(in the rows, 128 means zero)
A state moves one step at a time under one of 7 hidden systems, and each row is a state written as 20 numbers. Each run below is a few steps of one system.
veta, trace 1, 9 rows:
[[106 211 124  96 138 129 116  84 121  98 156 102  76 149 129 145 143 160
  140 149]
 [136 166  79 127  66 148 112 152 139  88 116 118 146 126 150  66  84 127
   96 117]
 [ 94  79 140  68  93 134 133 118 132 154 105 148 145 199 148 126 145 124
  158 103]
 [126 182 136  94 138 108  84 107  92 130 140  98  77 156  93 150 136 185
  160 118]
 [162 164  96 162  58 131 112 159 104 121 114  93 151 125 148  99  82 154
   98 104]
 [104  93 134  93  90 146 139 112 132 194  93 121 172 175 148 176 135 125
  133 110]
 [136 205 139 102 144 117  80  86 120 156 128 120 101 141 108 176 169 166
  128 140]
 [153 195  99 165  69 129 132 122 124  99 132 108 149 126 185  97 112 134
   80 129]
 [ 72 116 114  71  97 155 158 106 162 147  99 129 159 167 168 149 121 103
  124 130]]
Zuv, trace 2 (9 x 20):
[[150 159 103 182 123 123  96 170 128 101 105  80 127 109  80 100 103 172
  126  88]
 [145  79 157 173  90 130 166 170 110 170 117 154 168 124 159 141 139 125
  122 123]
 [123 121 148  99 198 107 124  87 108 169 130 102 123  88  97 188 136 107
  139 147]
 [160 202 100 175 141 124  88 144 157 100 104 122 132  79 108 104 132 138
   87 129]
 [121 109 139 171 101 139 194 135 147 118 146 163 152 127 200 127 146 100
  101 152]
 [102  98 118  77 185 147 135  95 138 119 161 123  99 105 100 154 112  88
  141 164]
 [171 140  96 150 132 113  76 141 144  68 135 150 108 115 103  57 125 128
  110 112]
 [118  69 139 181 102 116 192 138 122 100 149 133 132 169 180 113 132 133
  143 104]
 [110  72 134  99 159 152 123 143 110 148 142  98 107 112  62 166  98 131
  172 130]]
Momuz, trace 3:
[[154 106 158 142 116 132 125  69 112 145 141 124 154 167 147 115 216 113
  153 113]
 [104 173 107 162 113 155 143 123 157  83 104  57 155 119 121  85 141 136
  137 100]
 [ 96 153 140  57  94 174 126 170 120 159 102 132 155  92 110 114 109 116
  139 154]
 [144 116 143  60 125  82 105  66  78 156 132 125 146 154 159 108 145  97
  138 115]
 [119 178  94 139 115  77 116 125 135  83  95  92 126 156 146  91  99 159
  115  79]
 [ 85 156 124  94  78 149 146 191 132 141 117 166 111 140 146 153  75 164
  115 150]
 [141  96 132  94 110 125 108  72 115 169 152 154 111 200 154 187 149 134
  131 131]
 [144 144 107 192 115 123 107 111 170  96 107 117 129 180 129 118 176 164
  123  82]
 [ 86 150 140 148  80 201 174 180 162 116 125 138 137 126 134 126 144 145
  138 154]]
duz, trace 4 (9 x 20):
[[124 135 120 168 128  83 136 135 173  84 113 187 114 168 167 104 150 145
  104 106]
 [ 80 101 106 116 112 156 157 111 152 101 158 121  85 195 143 170 104 151
  147 131]
 [165 101  92 111 111 176  57 102 153 132 131 127 128 160  77 121 147 124
  135 113]
 [138 114 154 155 100 121 132 113 127 118 110 133 161 173 152  74 202 130
  154  85]
 [ 73 157 139 102  98 153 165 115 100 126 125  52 133 152 138 137 122 156
  174 114]
 [159 178 116  81  80 165  74 138  95 162 118 108 149  98 105 112 111 126
  116 143]
 [141 155 150 113 116  68 133 112 102 154  99 155 171 122 188 102 151 104
   99 118]
 [ 72 193 114 110 147  85 158 120 134 114 107  96 110 131 158 169  83 157
  111 126]
 [152 162  83 112  96 152  83 152 148 120 140 173  96 125 125 144  81 144
   80 160]]
muvi, trace 5, 9 rows:
[[ 93 131 128 168 130 160 177  97 172 120 103  79 178 127 150 132 176 108
  132 116]
 [ 99 204 141  87 134 172 107 151 135 119 127 119 104  93  76 115 150 147
  155 160]
 [180 127 115  94 106 123  89  84  82 115 161 125 138 121 145  63 134  87
  122 133]
 [ 80 109 114 104 154  82 163 111 140 105  90  83 155 136 147 102  97 103
  139  84]
 [ 95 154 146  87 136 101 124 197 106 118 121 163  79 122 102 123  83 173
  148 132]
 [182  76 118 133  92 106 111 114  79 147 171 157 113 166 165 147  96 128
  108 129]
 [106  93 107 173 146 109 149 118 180 149  84 114 155 156 141 189 119 133
  102  94]
 [117 171 156 164 118 161 129 185 153 133 123 173 105 116 103 151 167 175
  132 154]
 [176 125 123 148  86 186 114  72 111 136 183 115 134 141 150 139 171 109
  120 158]]
Momuz, trace 6 (9 x 20):
[[ 91 161 147  98 123 158 130 198 142 151 113 176 107 104  97 161 114 158
  130 167]
 [177  91 144 122 112 128 116  67  82 159 180 144 126 154 160 149 165 104
  129 148]
 [132 123  86 187 151 116 122 106 180  79 102  80 139 145 118 105 135 131
  118  76]
 [ 84 163 155 113 119 167 153 209 142 128 114 163 123  84 103 120 125 146
  139 162]
 [159  94 143  86 120 138 121  67  73 159 182 121 128 134 145 145 145  93
  142 155]
 [152 117  92 161 152  90  92 106 152  97  91  84 146 139 107  90 124 126
  121  62]
 [ 82 166 156 123 115 127 169 214 130 119 107 159 126  92 131 110 104 151
  133 144]
 [141 116 134  81 121 137 127  76  75 164 179 114 110 141 149 182 114 114
  133 161]
 [174 112  87 164 143  92  69 103 158 124  95 112 142 152 105 121 133 135
  104  69]]
veta, trace 7, 9 rows:
[[121  66 145  97 116 147 153 117 106 188 143 147 145 135 148 190 117 102
  130 154]
 [157 156 109 127 191  86  76  80 143 135 129 130 101 112 102 173 138 126
   99 133]
 [137 159 118 200 106 108 162 161 153  88 125 160 135 119 177 101 124 136
   86 128]
 [ 81  78 122 105 116 190 175 115 163 124 153 137 122 154 144 164 125 105
  139 159]
 [150 138 111 110 173 133  63 101 160  99 134 140  95 124  67 106 160 121
  134 126]
 [137 126 140 182 102 105 157 157 115  73 131 126 134 138 154  44 146 140
  143  92]
 [ 75  85 140  93 120 166 171 149 109 141 129  84 133 126 106 147  96 128
  175 128]
 [174 131 133  98 153 119  50 136 105 163 116 133 125  89  57 123 136 126
  133 125]
 [167 118 150 184 116  66 148 125  82 134 126 121 153 128 175 108 141 131
  113  97]]
nes, trace 8:
[[137 128 144 200 146 105 132 174 142 165  88 136 139 110 110 187 131 166
  111 112]
 [165 129 164 163 101 152 140 131 101 175 159 162 136 115 153 169 172 130
  114 168]
 [153 116 110 151 121 174 130  61 135 153 143  79 170 117 144 164 158  87
  109 145]
 [107 145 120 141 166 163 146 116 187 101 114 126 155  70 114 101 166  76
  115 153]
 [110 127 139  85 133 147 157 120 112  74 178 149 104 105 146  65 133  87
  149 167]
 [126  90  89  82 145 120 112 106 110  88 148  85 107 134 105  96  68 107
  146 106]
 [122  91 119 132 164  79 112 179 143  94  95 153 110 125  88  91  93 139
  138  82]
 [133  97 161 147 118  79 145 169  76 130 152 160  89 157 140 139 104 175
  148 112]
 [171 100 120 165 111 123 100 130  91 185 128  92 132 142 109 203 102 166
  122 107]]
zagil, trace 9, 9 rows:
[[135  62  89 101 146 120 124  75 140 150 139 122 139 141 146 179  86  80
   99 133]
 [128 132 146 168 191  85 110 147 166 127  99 164 106 119  89 157 163 154
  125 112]
 [156 141 129 198  79 152 159 151 111  91 180 141 111 129 169 105 130 146
  113 147]
 [128  64  94 121 125 190 132  81 155 137 147  91 149 140 116 161 125  88
  130 137]
 [132 112 170 132 172 115 100 144 141 146  96 156 133 118  68 109 195 132
  167 106]
 [144 151 155 157  99 117 160 141  64  91 168 100 120 113 159  67 133 137
  150 127]
 [114 102  94  90 123 167 128 121 118 141 129  64 146 103 102 145  66 102
  131 133]
 [138 103 158  94 162  81  89 161 116 174  91 184 132 109  89 133 135 128
  133 113]
 [149 155 139 166 135  62 155 117  77 100 162 120 105 121 180 118 112 144
  113 129]]
duz, trace 10 (9 x 20):
[[ 91 176 125 103 133 165 123  85 192 111 120 140 120 160 131 134 194 125
  132 144]
 [125 166 110 109  95 166 126  86 137  65 166 121 112 155 154  65 163 114
  138 141]
 [100 113 108  67  98 142 135 113 132  95 114 112 154 149 148  55 112  92
  143 107]
 [ 97 150 144  44 116  94 100 143 102 131  96 133 121 155 111  83 121 146
  165  99]
 [146 151 126 104  84  80 100 131  61 133 131 114 113 170 152 112  92 170
  133  96]
 [134 127  98 127  82 102 111 134 119 166  84 106 157 164 154 168  75 154
   97  88]
 [122 173 127 124 108 118  99 128 153 182  85 152 135 166 133 198 147 172
  102 122]
 [144 182 111 160 102 139 120  72 149 130 147 131 118 168 175 177 166 148
   91 149]
 [111 154  79 140 104 173 138  84 200 100 120 112 153 147 166 135 140 100
   89 138]]
nes, trace 11, 9 rows:
[[165 136 146 190 102 175 132 108 129 163 141 116 160 117 136 162 195 130
  119 146]
 [123 135 136 143 118 187 157  96 141 141 132  91 182  87 139 127 176  83
  125 156]
 [109 145 135  85 160 153 141  95 140 108 136 114 146  74 118  84 160  67
  140 158]
 [124 134 112  84 153 114 129 104 116  66 153 117 117  99 131  47 112  81
  138 133]
 [109 106  98  94 147  84 130 148 116  77 127 120 101 120 125  83  50 116
  131 104]
 [127  89 121 112 151  70 111 173 113 118 123 168  85 144 107 133  69 154
  129 103]
 [163  88 126 174 120  87 109 149 104 143 137 155  99 172 127 170 106 177
  119  99]
 [151 103 129 205 104 140 130 149 130 170 119 122 139 148 128 202 132 170
  113 114]
 [144 120 155 177 115 175 137 128 141 180 124 139 160 117 120 184 190 132
  124 150]]
zagil, trace 12, 9 rows:
[[132  87 135  73 109 179  88 126 122 135 146 139 112 162  78 108 153 129
  179 125]
 [138 107 141 121 130  74 114 121  91 111 104 101 146 154 121  57 143 131
  166  62]
 [ 77 155 139 122 114 118 170 166  91 131 104  63 138 115 131 133  79 162
  153 107]
 [140 142 129  73  91 137  91 150  86 199 118 133 131 125 115 182  87 150
  118 143]
 [168 140 119 130 146  52  97  83 115 160 100 140 155 129 163 148 132 113
   80 107]
 [100 197 117 177 154 110 166 128 166 111 112 121 131  94 159 166 124 136
   86 150]
 [136 150 112 122  98 196 120 135 165 125 163 182 110 119 137 155 136 117
   94 193]
 [154  90 110 122 149 130 104  65 168  98 147 166 125 159 137  97 180  80
  120 126]
 [ 86 133 131 159 159 130 158 136 170  56 120 111 113 134 110  79 159 138
  164 101]]
Zuv, trace 13, 9 rows:
[[108 175 157 113  87 138 141 129  66 152 144  83 108 154 137 165 126 186
  162 128]
 [146 143  98  98  85 157  81 118 126 186  93  91 170 131 116 160 104 130
  105 119]
 [106 168 154  97 133  91 117 115 152 162  74 171 158 147 152 130 185 126
  116 118]
 [ 83 224 142  97 115 133 154 108 114 118 146 110 101 131 163 154 135 156
  132 164]
 [133 152  74  86  71 180 104 117 149 127 131 125 140 138 149 130  84 112
   85 151]
 [109 107 128  68 125  97 119 101 161 123 108 192 129 185 163 110 152 107
  126 116]
 [ 84 173 137  91 125 118 134 118 112  87 155 118  66 178 130 128 124 178
  166 125]
 [147 123  90 117  45 174  96 146 111 130 135 105 126 172 124 126  85 161
  127 113]
 [125  78 144  90 110 106 109 110 124 180  92 149 158 190 134 143 160 128
  147  89]]
muvi, trace 14, 9 rows:
[[162 215 146 134 129  93  95 103 104 150 109 123 148 102 144 119 175 136
  106 129]
 [107 181 117 126  90 140 177 120 117 110 129  89 164 100 188 105 106 106
  104 149]
 [ 78 154 114  37 140 141 127 125 152 131 118 153 119 113 129 140  95 101
  117 164]
 [148 137 115  99 140  77 101 103 140  89 140 195  94 156 155  90 131 112
  107 130]
 [104  93  96 163 103 123 167 131 151  63 143 122 111 182 172 108  93 139
  125 100]
 [102  81 117 112 108 170 112 175 157 133 121 150 101 170  83 160 102 163
  151 118]
 [180  89 146 150 113 123  79 116 115 157 134 159 125 179 108 133 187 150
  146  99]
 [131 137 130 199 104 135 147 111 125 133 109  58 163 151 139 140 162 160
  140  84]
 [108 178 143 110  99 181 120 171 115 170  97  92 154  89  88 143 131 153
  143 142]]

Which system made each run below?
trace 15 (2 x 20):
[[152 135 128  72 102 105  98 166  89 125 135 179 120 106 134  67  85 114
  117 139]
 [122 106 113 124 136  50 146  95 104 114 129 115 119 171 181 141  84 134
  114  92]]
	Zuv
trace 16 (2 x 20):
[[127 136 156 189 178  88 136 132 117 108 124  96 106 126  93 134 162 170
  162  92]
 [146 145 132 184 104 171 146 182 101 144 142  95 139  69 109 149 100 148
  116 152]]
	Momuz
trace 17, 2 rows:
[[146 108 114  90 130 147 115 119  74 138 178 100  97 104 108 159  68 119
  134 159]
 [174 100  82 153 139  90  74 117 161 125  90 136 151 142 116 111 115 115
   90  78]]
	Zuv
trace 18, 2 rows:
[[124 175 134 172  95 124 160 163  84 120 148  89 106 118 149 155  83 180
  122 135]
 [143  95  87 116  91 181 107 131 149 172 114 122 167 118 123 169  89  99
   92 141]]
	veta
trace 19:
[[133 177 104 169 117 128 110 135 187 152  80 153 153 127 141 173 143 144
   71 130]
 [122 160 141 145 103 152 157  99 162 126 143 177 139 146 191 142 188 114
   98 167]]
	zagil
trace 20:
[[ 85  64 135  92 182 151 149 120 158 117 135 133 116 119  86 136 134  92
  163 139]
 [164 124 134 146 179  91  84 123 112  92 155 136  77 121  78 103 147 147
  148 112]]
	muvi
trace 21, 2 rows:
[[ 60 196 119 108 136 123 177 118 173  93 106 123 134 118 170 126 126 119
  110 147]
 [113 173 104  58 118 152 107 126 140  94 159 166  84 124 127 111  98 119
  116 176]]
	duz
trace 22 (2 x 20):
[[168 137 152 121  64 138  97 117  79 161 132 128 148 169 138 110 175 152
  149 109]
 [108 162 121 119  98 122 133  90 118 161  86  55 173 155 154 150 136 142
  130  92]]
	muvi
trace 23 (2 x 20):
[[115 110 120  83 104 160  91 148 169 131 121 192 100 186 103 135 140 148
  141 128]
 [148 135 149 111  98 121 102  86  90 122 164 134  94 197 142 122 177 160
  162 116]]
	Zuv
trace 24, 2 rows:
[[139 148 163 143  86 195 118 156 123 154 122 131 151 117  96 114 195 144
  158 139]
 [128 108 138 123 103 161 154  85 110 141 129  72 187 123 153 100 165  86
  149 121]]
	Momuz
trace 25:
[[115 108 147 116 104  71 130 142  96 160  99 138 127 192 155 155 113 171
  141  81]
 [129 174 117 161 101 112 126 110 113 158 110  78 132 163 151 196 118 184
  110 105]]
	zagil
trace 26, 2 rows:
[[134  64 130 130 159  48 135 152 112 136 104 158 134 129 140 129  81 117
  116  91]
 [114 104 149 174 144  92 166 167 116 133 141 158  94 139 141 186 104 170
  128 128]]
	muvi
trace 27:
[[103 139 104 129 127 165 165  64 155  90 174 105 111 151 171 153 137 103
  117 161]
 [124 135  77 111 146 156  83 134 196  90 107 139 119 116  82 103 111 112
  109 127]]
	muvi
trace 28 (2 x 20):
[[106 153 122 154 140 148 124 166 169  86 141 162  67 146  95 145 137 183
  139 136]
 [181  90 125 161  68 182 115 116 100 130 191 139 115 158 143 133 145 133
  130 145]]
	Zuv
trace 29, 2 rows:
[[155 162 138 134 158 128  88 130  90 169 127  84 118  81  65 176 123 156
  135 134]
 [187 128 123 158 113 105 111 155 107 150 119 151 169  69 143  99 112  98
   81 133]]
	zagil
trace 30 (2 x 20):
[[128 189 173  99 143 123 120  90 100 157 149 140 112 115 133 158 192 137
  141 164]
 [187 140  79 173  91 150  99  91 129 101 143  89 155 122 151  94 120 104
   87 120]]
	Momuz
trace 31, 2 rows:
[[ 89 129 139 134 144 171 186 138 137  89 147 104 140  71 125  95 135  91
  148 159]
 [132 122 120  67 179 137  97 102 113 113 162 126  90  92  80 118 114  98
  146 154]]
	muvi
